In the rows, 128 means zero.
A single turn carries every row of the set below to another of its rows. Some are shown first; where does it send the rows asked next?
Gud: [162 108 110 110 158 116 128 151 144 138  76  78 131 102 127 133 129 163
 143  97 162 123 108 129 122 151]
koga: [131 120 154  87 119 146 140 106 142 118 156 100 123 119 122 109 114 118
 104 109 121 141  90 155 138 142]
ket: [141 109 144  79 128 156 140 119 157 107 144  92 111 122 130  90 108 135
  99 103 135 157  90 143 131 148]
larom: [136 120 150  77 119 153 138 110 143 114 154  97 120 121 126 105 118 118
 107 104 126 137  85 151 135 132]
Gozu: [132 111 145  79 116 151 142 110 150 119 145  88 123 122 124  99 108 135
 105 106 131 140  78 146 136 144]
Zirum: [169 109 113 128 182 124 116 146 149 126  94 110 106 113 150 125 116 140
 114  87 159 149 156 145 124 143]
nobe: [134 108 146  84 118 146 149 109 151 120 142  91 121 115 118  99 107 132
 105 113 125 146  83 149 135 157]
gem: [170 133 131 124 162 137  90 147 136 103 113 112 140 116 139 151 138 122
 133  89 145 118 144 148 146 111]
pon: [133 122 156  83 118 146 139 111 140 113 155  95 124 122 120 110 114 119
 111 110 119 137  86 155 138 141]
Zefev: [148 121 121 149 135 129  98 121 152 130 107  94 160 130 132 155 118 139
 141 114 141 109 116 148 147 129]
Digi: [173 134 137 124 158 134  92 148 138 101 122 110 136 132 141 157 134 117
 135  97 144 122 139 146 141 115]
Bam: [146 118 160  76 131 149 140 122 139 104 156 105 107 118 127 107 117 112
 104 102 121 151  99 151 135 141]
muku: [169 105 113 108 152 117 122 159 154 135  77  80 136 102 120 129 131 161
 143 106 149 128 100 125 129 158]
diz: [173 104 115 127 178 125 113 153 160 127  95 118 108 109 146 122 121 131
 109  98 148 155 151 141 128 152]
maba: [144 118 151  73 129 153 138 120 143 106 155 104 105 122 129  96 119 119
  99 101 128 151  97 146 132 137]
Fur: [144 107 151  72 134 145 146 125 150 108 143  99 105 112 125  94 108 128
  99 106 130 160  95 144 131 156]
ligos: [181 115 128 103 175 124 115 167 140 107  96  92 108 115 139 135 131 146
 131  82 166 141 137 131 122 138]
leno: [163 130 123 125 170 129 102 143 132 128 107 124 127 100 140 141 142 109
 124  90 131 117 146 155 142 117]
zol: [152 103 107 139 157 124 119 129 160 134  79  84 134 117 139 129 103 165
 131  99 165 133 126 141 128 151]
vafud: [160 132 119 124 169 121 115 136 129 139 112 120 119 110 146 147 138 107
 124  90 138 119 149 156 133 119]
lepip: [148 125 110 124 150 114 121 131 126 157  94  94 143 103 127 151 137 132
 144 100 139 100 112 148 134 130]
Pufe: [157 100 108 136 156 129 111 136 165 134  74  86 143 100 131 119 109 165
 129 102 156 133 127 141 139 151]
defu: [147 126 116 138 140 125 107 119 142 134 104  86 154 128 134 156 118 146
 144 101 153 104 119 150 137 123]
pafa: [174 108 119 124 183 132 110 155 155 118  88 113 115 100 142 116 120 139
 114  88 151 147 155 143 134 144]
fovas: [132 119 146  82 121 153 139 108 144 117 156 100 118 121 130 103 115 117
 101 108 123 140  89 154 136 135]
lud: [132 113 142  82 118 149 144 109 150 123 142  91 121 118 125  95 112 131
 103 107 129 143  81 147 134 146]
tig: [144 118 157  81 130 152 137 116 141 101 159 107 109 124 129 105 111 115
  97 106 125 154 103 154 136 140]
Mig: [142 108 144  72 129 151 145 121 152 111 142  95 107 116 127  89 112 131
  98 101 132 154  87 142 128 149]
Limu: [153 126 113 124 144 115 116 139 138 155  95 101 147 102 122 151 143 124
 146 111 125 103 105 145 143 138]
neviv: [150 127 115 128 147 126 110 134 135 148  90  98 154  95 121 143 138 133
 145 105 132  98 114 152 144 128]
Fakul: [185 112 127 110 176 132 103 167 148 101  91 100 117 104 135 128 130 147
 127  83 158 141 143 134 135 139]
mon: [164 105 112 115 156 123 114 152 152 131  71  79 140  95 121 124 125 166
 140 100 152 125 112 132 135 151]
rure: [166 129 120 121 170 122 111 146 136 138 113 129 122 108 142 146 144 103
 121  98 125 124 143 152 138 125]
Gama: [144 116 149  77 130 155 137 115 147 108 156 107 108 124 132  96 116 119
  96  99 129 151  98 150 132 136]
bil: [132 108 154  83 119 147 143 110 149 113 143  85 124 119 120 100 105 138
 110 112 130 146  82 148 135 151]
med: [189 111 131 103 170 129 104 172 152  97 101  97 116 119 135 133 130 144
 132  93 159 147 133 124 127 143]
Kes: [157 100 107 144 151 125 113 133 170 139  82  92 139 117 134 125 102 162
 127 111 152 138 124 138 133 157]
pigi: [169 136 130 118 163 130 101 144 128 108 118 102 128 129 143 161 134 125
 135  86 158 116 141 146 137 108]
buzor: [145 122 119 143 140 131  98 125 147 134  97  93 161 113 129 148 120 139
 140 104 141 102 122 153 146 123]
golop: [145 108 155  81 130 149 140 120 152 103 146  93 109 119 124  95 105 134
 100 105 132 161  96 144 131 157]

Gud goes to lepip
Mig goes to lud
Now these:
mon goes to neviv
muku goes to Limu

A single turn carries every row of the set below to another of its rows. Some are shown first; where does it send the rows asked next?
Z: [119 131 134 125 114 124 142 108 140 160 116 121 127 130 142 136 142 105
 118 142 129 141 126  78]
A: [124 136 129 142 117 140 146 153  90 101 116 121 130 121 112 139 122 117
 116 164 126 114 128 175]
N: [106 138 145 113 114 111 146 122 122 158 135 109 137 128 131 121 151 100
 101 130 138 149 119 108]
C: [155 128 109 138 124 105 141 110 141 119 100 121 123 104 152 166 110 131
 133 144 136 117 149 152]
Q: [113 133 127 101 113 137 148 121 136 163 109 126 120 135 109 123 145 107
  92 137 118 136 112  94]
E: [123 127 122 126 114 105 138 140 108 114 109 131 128 109 118 143 141 135
 117 130 148 131 130 191]
D: [148 129 107 118 108 133 158 120 135 118  80 157 110 115 109 145 114 119
 110 148 116 109 120 168]
W: [147 135 145 133  99 125 152 134 160 108 120 142 134 121  97 122 125 118
 123  86 134 135 122 155]
G: [110 152 142  91 126 132 149 117 127 127 131 103 132 139  97 119 117 135
  94 139 116 111 120  95]
J: [145 127 137 147 106 122 134 133 169 110 116 127 130 120 110 141 131 139
 138  87 146 136 140 135]
L: [108 152 169 121 106 121 149 108 111 116 146 126 144 132 130 114 124 112
 125 141 134 127 114 102]
F: [135 129 121 156 129 133 134 141 109 103 115 104 128 118 137 162 114 132
 132 166 133 111 151 148]
M: [102 137 142 125 113 142 131 113 126 122 120 127 124 136 117 131 133 148
 131 148 130 120 127  71]
S: [162 133 127 126 112 131 150 126 182 113 107 126 125 122  99 139 112 129
 118  90 125 121 135 133]
P: [146 134 113 138 123 152 153 134 115 106 101 121 118 122 115 152  98 119
 112 172 109  96 135 151]

P goes to F
W goes to S
Now these:
M goes to L
C goes to E
Z goes to N

